One vector is turned by the same rotation once a step. Each row is the vector after some number of steps, and that number follows the row.
The counts run from 0 to 150.
[149,  91, 121, 128, 132, 142,  77, 103, 125, 119, 104, 114, 134, 113, 148,
 186, 163, 116,  73, 124, 128, 114, 107, 125]  92
[137, 121, 168, 116, 142,  94,  92, 132, 126, 121,  96, 128, 135, 129, 135,
 183, 178, 144,  79, 119, 140, 117, 104, 122]  65
[148, 127, 161, 116, 141, 104,  84, 127, 132, 123, 114, 130, 142, 134, 144,
 182, 172, 138,  73, 127, 135, 120,  90, 113]  62
[112,  97, 145, 137, 153, 132,  76, 102, 122,  94,  96, 139, 142, 131, 150,
 172, 150, 146,  88, 126, 163, 110, 135, 132]  115
[116, 115, 149, 132, 160, 113,  87, 111, 112, 102, 102, 149, 143, 168, 132,
 177, 153, 162,  75, 116, 152, 123, 130, 129]  134
[123,  97, 139, 135, 147, 142,  68,  97, 128,  96, 107, 136, 148, 122, 162,
 174, 149, 132,  85, 133, 155, 108, 120, 127]  112
[121,  84, 131, 135, 143, 134,  88, 104, 115, 104,  81, 123, 128, 120, 134,
 181, 160, 141,  82, 115, 146, 110, 139, 138]  101
[129, 114, 133, 132, 155, 119,  91, 110, 113, 109, 113, 146, 143, 180, 127,
 178, 151, 158,  65, 113, 137, 133, 120, 125]  137
[142, 120, 132, 130, 151, 121,  83, 110, 120, 113, 129, 143, 149, 175, 138,
 179, 148, 148,  62, 120, 131, 134, 103, 118]  140
[130,  81, 112, 137, 142, 145,  85,  97, 111, 107,  92, 123, 130, 135, 132,
 181, 154, 136,  73, 113, 135, 119, 135, 136]  104
[140, 118, 131, 131, 153, 124,  81, 107, 120, 113, 130, 143, 149, 175, 140,
 178, 147, 146,  63, 120, 134, 134, 104, 118]  41
[116, 114, 157, 134, 159, 118,  78, 109, 123,  93, 107, 151, 150, 151, 149,
 172, 149, 155,  84, 126, 161, 115, 125, 125]  32
[124, 112, 138, 132, 156, 115,  89, 111, 111, 108, 109, 147, 141, 176, 126,
 178, 151, 161,  69, 113, 141, 131, 126, 127]  136
[133,  93, 141, 129, 139, 136,  75, 108, 129, 108,  94, 121, 135, 102, 154,
 182, 163, 126,  85, 130, 149, 103, 116, 127]  96
[122,  87, 142, 131, 142, 130,  84, 109, 121, 107,  80, 122, 128, 109, 140,
 182, 166, 136,  87, 121, 150, 104, 132, 135]  0
[149, 120, 135, 122, 143, 109,  95, 121, 116, 125, 116, 132, 138, 167, 125,
 186, 164, 146,  59, 111, 120, 135, 100, 118]  56
[157, 106, 127, 120, 130, 120,  90, 117, 122, 132, 107, 115, 130, 134, 131,
 190, 173, 126,  64, 115, 116, 126,  95, 119]  74
[142,  93, 130, 127, 134, 139,  72, 105, 129, 113, 102, 117, 136, 104, 154,
 183, 162, 120,  81, 129, 138, 107, 107, 125]  94
[135, 130, 162, 123, 151, 106,  78, 119, 130, 112, 122, 144, 150, 151, 150,
 177, 161, 147,  75, 128, 147, 121,  98, 114]  145
[122,  86, 136, 133, 141, 132,  86, 108, 117, 107,  77, 122, 127, 115, 136,
 181, 163, 138,  85, 116, 148, 108, 136, 137]  1
[117,  92, 125, 141, 153, 138,  84,  99, 110,  98,  96, 138, 137, 154, 134,
 176, 147, 153,  76, 115, 147, 120, 141, 136]  20
[145, 118, 137, 124, 147, 107,  95, 120, 114, 124, 112, 134, 136, 170, 121,
 184, 164, 151,  62, 109, 123, 135, 106, 121]  55
[153, 127, 150, 118, 140, 109,  85, 122, 129, 124, 122, 130, 144, 143, 143,
 184, 169, 134,  67, 125, 127, 127,  86, 112]  60
[120,  95, 122, 141, 153, 136,  84,  97, 110,  98, 103, 141, 139, 162, 134,
 176, 144, 151,  72, 116, 143, 124, 136, 134]  120
[154, 123, 138, 121, 140, 111,  88, 121, 123, 126, 123, 130, 142, 158, 134,
 186, 165, 138,  61, 118, 121, 131,  91, 115]  58
[134, 119, 146, 124, 151, 102,  98, 123, 114, 119, 103, 138, 136, 170, 119,
 182, 165, 158,  65, 108, 131, 131, 116, 124]  53
[122,  84, 130, 134, 142, 134,  89, 104, 114, 105,  79, 121, 125, 120, 133,
 183, 162, 140,  81, 115, 145, 110, 139, 139]  2
[147,  86, 113, 129, 131, 138,  88, 106, 116, 122,  95, 113, 125, 124, 129,
 189, 165, 127,  69, 114, 121, 119, 115, 130]  89
[131, 111, 134, 135, 153, 138,  68,  99, 124, 100, 128, 144, 154, 155, 158,
 174, 141, 139,  73, 131, 146, 121, 108, 120]  126
[132, 130, 162, 125, 152, 106,  77, 118, 130, 108, 122, 146, 153, 152, 151,
 176, 159, 148,  76, 128, 148, 120, 100, 115]  46
[112,  92, 136, 139, 154, 132,  83, 100, 113,  96,  90, 140, 136, 142, 139,
 176, 149, 150,  83, 119, 156, 114, 142, 137]  18
[136,  86, 111, 138, 141, 152,  74,  93, 118, 107, 109, 126, 139, 136, 147,
 180, 147, 127,  72, 123, 135, 119, 121, 129]  107
[126,  94, 115, 140, 151, 142,  82,  95, 111, 102, 109, 139, 141, 162, 137,
 176, 143, 147,  70, 117, 141, 125, 131, 131]  22
[133, 105, 125, 136, 150, 142,  69,  96, 123, 100, 127, 144, 153, 155, 156,
 176, 141, 137,  73, 128, 143, 123, 113, 121]  26
[128, 130, 168, 121, 154,  98,  84, 124, 127, 110, 111, 144, 146, 149, 141,
 177, 165, 153,  79, 124, 150, 121, 106, 118]  147
[153, 106, 129, 120, 134, 114,  97, 120, 117, 131,  99, 115, 125, 141, 121,
 190, 173, 135,  62, 109, 114, 128, 105, 124]  72
[127, 125, 165, 122, 153,  96,  93, 126, 120, 113, 101, 142, 141, 155, 130,
 179, 168, 160,  76, 116, 146, 123, 114, 122]  149
[134,  91, 137, 125, 137, 119,  97, 116, 115, 120,  75, 113, 119, 119, 124,
 187, 175, 138,  76, 111, 133, 113, 127, 134]  85
[149,  89, 117, 128, 130, 142,  79, 104, 122, 121, 103, 113, 130, 119, 141,
 187, 162, 119,  70, 121, 123, 117, 108, 126]  91
[157, 108, 131, 120, 131, 121,  87, 119, 126, 130, 109, 114, 132, 127, 137,
 190, 172, 124,  67, 119, 118, 124,  94, 118]  75
[129, 112, 141, 135, 153, 133,  67, 102, 128,  98, 127, 147, 156, 150, 160,
 172, 143, 140,  76, 133, 151, 119, 108, 119]  127
[114,  95, 133, 139, 154, 133,  84, 101, 113,  97,  94, 142, 137, 151, 136,
 176, 148, 154,  80, 115, 152, 117, 142, 136]  118
[140, 124, 142, 128, 150, 121,  75, 110, 126, 111, 133, 144, 153, 164, 149,
 178, 151, 143,  68, 127, 137, 129,  96, 114]  43
[129,  96, 133, 135, 146, 144,  67,  96, 127,  98, 113, 133, 147, 124, 162,
 176, 147, 129,  83, 134, 153, 110, 117, 127]  111
[150, 109, 147, 119, 133, 118,  81, 120, 132, 125, 103, 115, 134, 110, 147,
 186, 176, 123,  75, 126, 132, 113,  94, 119]  78
[144, 122, 137, 128, 149, 120,  80, 110, 122, 112, 131, 142, 151, 171, 144,
 180, 151, 144,  64, 124, 133, 132,  98, 116]  141
[111,  96, 142, 138, 155, 131,  80, 101, 116,  94,  93, 141, 139, 138, 145,
 174, 150, 150,  87, 122, 160, 111, 138, 135]  116
[132,  93, 126, 137, 144, 149,  67,  94, 126, 100, 114, 132, 146, 128, 160,
 179, 146, 126,  79, 133, 146, 112, 115, 124]  110
[132,  98, 150, 123, 137, 112,  92, 123, 120, 118,  76, 116, 123, 110, 131,
 186, 179, 136,  82, 115, 139, 110, 122, 131]  83
[124,  83, 123, 136, 143, 137,  89, 102, 112, 108,  81, 121, 126, 126, 130,
 183, 160, 139,  78, 113, 139, 112, 138, 139]  3
[125, 112, 134, 133, 156, 119,  90, 108, 111, 105, 109, 146, 142, 177, 130,
 176, 149, 161,  68, 112, 141, 129, 128, 127]  37
[116,  98, 146, 136, 151, 134,  72, 100, 124,  94,  99, 139, 144, 127, 155,
 173, 149, 143,  88, 128, 161, 108, 129, 131]  114
[136,  91, 119, 136, 141, 151,  68,  94, 126, 103, 112, 129, 142, 125, 156,
 179, 148, 124,  77, 130, 143, 114, 115, 125]  10
[122, 112, 141, 134, 158, 117,  89, 109, 111, 103, 105, 146, 141, 173, 130,
 177, 150, 162,  72, 113, 147, 127, 129, 130]  36
[139, 118, 129, 132, 151, 122,  85, 109, 117, 113, 125, 144, 146, 178, 133,
 178, 149, 151,  61, 117, 132, 135, 109, 120]  139
[151, 122, 135, 123, 142, 109,  91, 119, 121, 127, 121, 132, 140, 164, 130,
 186, 165, 142,  59, 115, 120, 133,  96, 117]  57
[129, 113, 130, 135, 155, 123,  88, 108, 112, 108, 116, 146, 143, 179, 129,
 177, 149, 156,  65, 114, 137, 132, 121, 126]  38
[131,  96, 114, 140, 151, 143,  77,  94, 113, 103, 115, 141, 143, 161, 141,
 177, 142, 143,  68, 119, 139, 126, 126, 128]  23
[154, 109, 143, 118, 130, 119,  81, 119, 132, 127, 105, 116, 134, 114, 144,
 186, 174, 122,  73, 126, 127, 116,  92, 117]  77
[137,  83, 108, 137, 140, 151,  78,  94, 116, 109, 103, 123, 134, 135, 141,
 181, 149, 128,  71, 120, 132, 118, 123, 130]  7
[143, 129, 149, 127, 150, 115,  75, 114, 129, 113, 130, 144, 152, 159, 150,
 178, 155, 143,  71, 127, 140, 127,  93, 113]  143
[136,  88, 129, 126, 136, 124,  96, 115, 114, 120,  78, 114, 119, 123, 120,
 187, 172, 136,  74, 108, 128, 116, 127, 134]  86
[144,  86, 117, 127, 132, 132,  92, 109, 114, 121,  89, 111, 124, 125, 125,
 188, 167, 130,  69, 111, 122, 119, 121, 130]  88
[133,  99, 154, 121, 137, 112,  90, 122, 124, 118,  80, 117, 126, 107, 135,
 185, 179, 136,  83, 118, 141, 108, 116, 128]  82
[132,  94, 143, 123, 137, 115,  95, 120, 118, 119,  76, 115, 121, 114, 126,
 188, 178, 139,  79, 112, 137, 111, 124, 134]  84
[148,  88, 113, 128, 132, 140,  84, 105, 120, 122,  98, 112, 128, 122, 135,
 188, 164, 123,  68, 116, 121, 118, 112, 126]  90
[133, 101, 116, 140, 151, 143,  75,  95, 115, 101, 121, 141, 147, 165, 145,
 177, 140, 142,  69, 123, 139, 126, 120, 127]  123
[123,  82, 123, 136, 143, 137,  87, 101, 111, 106,  84, 125, 129, 127, 131,
 180, 158, 139,  79, 113, 143, 113, 141, 138]  102
[135,  92, 120, 137, 143, 152,  67,  94, 124, 104, 113, 130, 144, 128, 157,
 179, 145, 126,  77, 131, 143, 115, 115, 125]  109
[128,  92, 143, 129, 139, 132,  76, 106, 127, 106,  89, 121, 134, 102, 151,
 180, 165, 129,  88, 128, 151, 103, 122, 130]  97
[127, 127, 169, 122, 154,  99,  85, 123, 125, 109, 110, 144, 147, 151, 142,
 176, 165, 154,  78, 124, 151, 120, 108, 119]  48
[112,  95, 144, 137, 152, 132,  77, 102, 119,  93,  91, 138, 140, 128, 148,
 175, 152, 147,  90, 126, 161, 108, 137, 134]  16
[129, 129, 167, 123, 153, 104,  82, 121, 127, 109, 117, 146, 150, 150, 148,
 178, 161, 150,  78, 127, 151, 120, 103, 117]  47
